One turn moves each row of this set onto another row. After a few examples, where does it send each row asked below?
j_53: [+0.02, -3.06, +1.03, -0.99, -0.51, +0.52, -4.95, +0.11, +2.00, -3.51, +1.21, -1.36, -0.34, -0.84]
j_902: [+0.31, +4.22, -0.33, -1.59, +1.88, -0.14, -1.17, +2.26, +0.00, -0.19, -0.24, +2.28, -2.68, +0.36]
j_543: [-0.45, -5.52, +1.18, +2.88, +0.60, +0.69, +0.12, -2.30, -2.00, -0.92, +0.80, +2.65, -0.58, +1.44]
j_276: [-1.69, -4.21, +1.86, -3.13, -2.52, +0.11, -0.80, -2.03, -0.24, -2.22, -2.09, -1.27, -1.11, +2.98]
j_38: [-1.40, +2.10, +1.08, -0.49, -0.05, -1.10, -2.43, +4.00, -2.00, -1.22, +1.59, +2.34, -1.74, +0.46]
j_873: [+3.29, +0.14, +0.30, -2.00, +0.80, +1.57, -0.97, -1.43, -5.04, -3.27, -0.46, -0.07, -3.86, +0.83]
j_596: [-1.35, +4.55, -2.74, +0.39, +2.92, +2.17, -0.81, -0.28, -0.63, +0.06, +0.75, +1.11, +1.54, +0.02]
j_838: [+3.21, -0.41, -1.85, +0.43, -0.21, +0.08, -2.19, +2.19, +1.50, -0.35, +3.69, -0.17, +0.33, +1.73]
j_921: [-2.56, +0.22, -1.27, -1.11, -0.78, -1.39, +5.09, -4.50, +1.50, +1.10, +1.79, -0.61, +0.97, +0.31]
j_135: [+3.88, +1.13, +1.45, -0.64, +0.29, +2.61, -0.12, -2.79, -4.79, -2.58, +0.06, +0.79, -3.39, +0.36]
j_84: [-0.13, +0.38, -2.18, +0.37, +1.03, -0.21, -0.19, -0.75, +4.62, -1.65, +1.23, -1.95, +1.97, -1.87]
j_746: [-1.98, +2.93, +0.04, -0.71, -0.06, -0.50, -1.39, +3.46, -0.91, -2.21, +1.23, +2.86, -2.52, +1.48]
j_755: [-1.96, -1.01, -1.37, -2.65, +0.55, -1.68, +4.32, -3.27, +1.99, -0.12, +0.03, -1.85, +1.69, +1.00]
j_614: [-0.99, +3.31, +2.91, -1.00, +0.90, -1.72, -2.31, -0.85, -1.79, -3.38, -1.26, -1.54, +1.73, -1.74]
j_715: [+3.53, -1.94, -0.50, +3.08, -2.98, +0.94, +0.78, -4.18, -2.44, -1.92, +1.31, -0.34, -1.87, -2.89]
j_382: [-1.04, +2.21, +2.84, -1.03, +0.59, -2.29, -1.69, +0.02, -2.40, -4.08, +0.07, -0.81, +2.78, -1.02]
j_304: [+1.84, -1.82, -0.33, +1.17, -1.21, -2.57, +3.01, -2.67, -1.74, -1.53, +4.66, -0.28, -3.63, -3.50]
j_763: [+1.53, -0.66, -0.74, -2.87, -2.91, +0.35, +3.41, -0.02, -1.26, +2.68, +1.99, +2.01, -0.40, +3.09]
j_739: [-0.22, +4.63, -0.65, -0.94, +4.38, +0.90, -1.40, -1.97, -0.29, -1.57, -0.66, -1.34, +1.08, -0.48]
j_496: [-0.83, +4.41, -2.25, -0.40, +2.46, +2.75, -0.94, -2.15, -0.89, -1.39, -0.29, +1.36, +2.00, +0.28]
j_692: [-1.72, -3.54, +2.73, -2.60, -3.46, +0.33, -0.19, -1.77, -2.12, -1.33, -0.62, -1.54, -0.72, +2.55]
j_428: [-2.68, -0.74, -0.77, -3.17, +0.17, -0.06, +4.24, -4.16, +0.63, +0.36, +0.52, -2.01, +1.93, +0.42]
j_119: [+2.45, +3.37, +0.98, +0.10, +1.51, -2.73, +5.04, -1.27, -2.25, -2.19, +1.77, -1.17, -1.20, -1.19]
j_931: [+2.59, -0.72, +0.66, -1.52, -3.52, -0.93, +1.67, -1.39, -2.50, +2.16, +2.75, +1.68, -0.68, +3.23]
j_655: [-2.85, -4.30, +0.80, +1.56, +1.16, -1.59, +2.92, -2.86, +0.37, -1.25, +0.67, +2.61, +0.53, -1.93]
j_455: [-0.70, -1.72, -1.47, +3.60, -0.78, +1.09, +2.31, -3.56, -0.85, -2.08, +2.63, -1.56, -4.72, -0.70]
j_329: [+1.15, +0.08, -0.30, +0.64, -0.87, -3.36, +4.31, -3.13, -1.02, -2.11, +2.78, -0.05, -4.10, -3.07]
j_653: [+2.50, -2.21, -1.47, +2.07, -2.55, +0.58, -0.63, +1.03, +2.02, -1.56, +2.76, -2.02, +1.81, -1.62]
j_452: [-0.84, +3.48, +1.28, -1.13, +0.26, -1.20, -2.39, +2.76, -1.41, -1.26, +1.14, +2.03, -3.03, +0.83]
j_634: [+3.67, -1.55, -1.01, -2.69, -1.88, -0.75, +1.84, -0.21, -0.80, +2.09, +1.09, +1.42, +0.02, +3.66]
j_993: [-2.80, +0.31, -1.08, -0.99, -0.29, -1.59, +5.18, -3.74, +0.54, +1.41, +2.03, -0.71, +1.62, +0.81]
j_45: [-1.95, -3.63, +1.24, +1.04, +1.11, +2.96, -0.19, -0.82, -3.15, -3.35, -1.16, +0.94, +2.82, -0.40]
j_555: [+0.26, -3.16, -1.96, -0.67, -0.90, -0.06, -0.84, +0.72, +3.57, -1.21, +3.48, -0.53, -0.44, -3.25]
j_519: [+1.98, -2.78, +0.23, +3.65, -0.45, -1.19, +3.39, -1.46, -1.49, +0.65, +1.12, +2.94, +2.11, +0.44]
j_114: [+4.50, -0.41, +0.01, +2.10, -2.43, -0.17, +1.93, -4.31, -3.59, -2.07, +0.77, -0.34, -2.27, -0.69]
j_198: [+0.24, +3.17, +3.28, -0.65, +0.80, -2.12, -2.81, +1.30, -1.28, -3.25, -1.55, -1.62, +0.01, -0.27]
j_358: [-2.13, +2.01, +2.08, -0.85, +1.15, -0.93, -2.67, -0.56, -1.81, -3.72, -0.86, -1.30, +2.63, -2.04]
j_520: [-3.39, -2.79, +2.39, -1.44, -3.21, +1.12, -0.37, -4.16, -1.43, -1.36, -1.42, -0.61, -0.72, +1.05]
j_333: [+0.67, -2.12, +1.01, +0.77, -0.46, -0.33, +2.09, +3.25, -3.64, -0.93, +0.94, +3.43, +2.39, -0.52]
j_311: [-2.50, -2.99, +2.65, -1.75, -3.32, +0.70, -0.49, -4.78, -1.32, -1.38, -0.48, -0.69, -1.04, +1.55]
j_95: [-2.08, +1.25, -0.38, -1.38, +0.76, +0.39, +2.26, -2.27, -0.52, -4.16, -2.53, -1.42, -4.15, -2.45]
j_354: [+3.07, +3.50, -1.50, +0.03, +1.12, -2.14, +4.80, +0.26, -2.38, -1.95, +0.57, -1.94, -1.24, -0.01]
j_733: [-0.35, +5.45, -1.77, -0.16, +2.99, +1.78, -0.92, -1.45, -0.38, -0.29, +0.08, +0.41, +0.66, +0.75]
j_16: [+2.36, -1.12, +0.68, -1.59, -3.21, -0.96, +1.13, -1.20, -3.22, +2.42, +2.54, +2.26, -0.41, +2.82]
j_350: [-3.28, -1.46, -1.50, +0.38, +2.84, +1.28, +3.77, +0.78, -0.48, -0.98, +1.24, +2.78, +1.52, -1.00]
j_22: [-2.52, +1.12, +1.09, -0.20, +0.76, +0.96, +2.50, -2.16, -0.74, -4.21, -1.70, -0.45, -5.25, -1.65]
j_656: [-0.83, -1.35, -0.80, +2.06, +0.04, +0.96, +1.52, -4.99, -1.71, -2.87, +1.19, -0.67, -6.16, -0.24]
j_783: [+0.74, -3.78, -2.07, +0.60, -0.05, +1.96, -2.35, -0.73, +1.50, -1.99, +3.33, -2.29, -0.22, -0.04]

j_763 goes to j_428
j_634 goes to j_755
j_655 goes to j_543
And these:
j_614 goes to j_452
j_135 goes to j_119
j_198 goes to j_902
j_114 goes to j_329
j_333 goes to j_350
j_715 goes to j_304
j_596 goes to j_358
j_838 goes to j_84
j_921 goes to j_311
j_783 goes to j_653
j_496 goes to j_382
j_354 goes to j_95

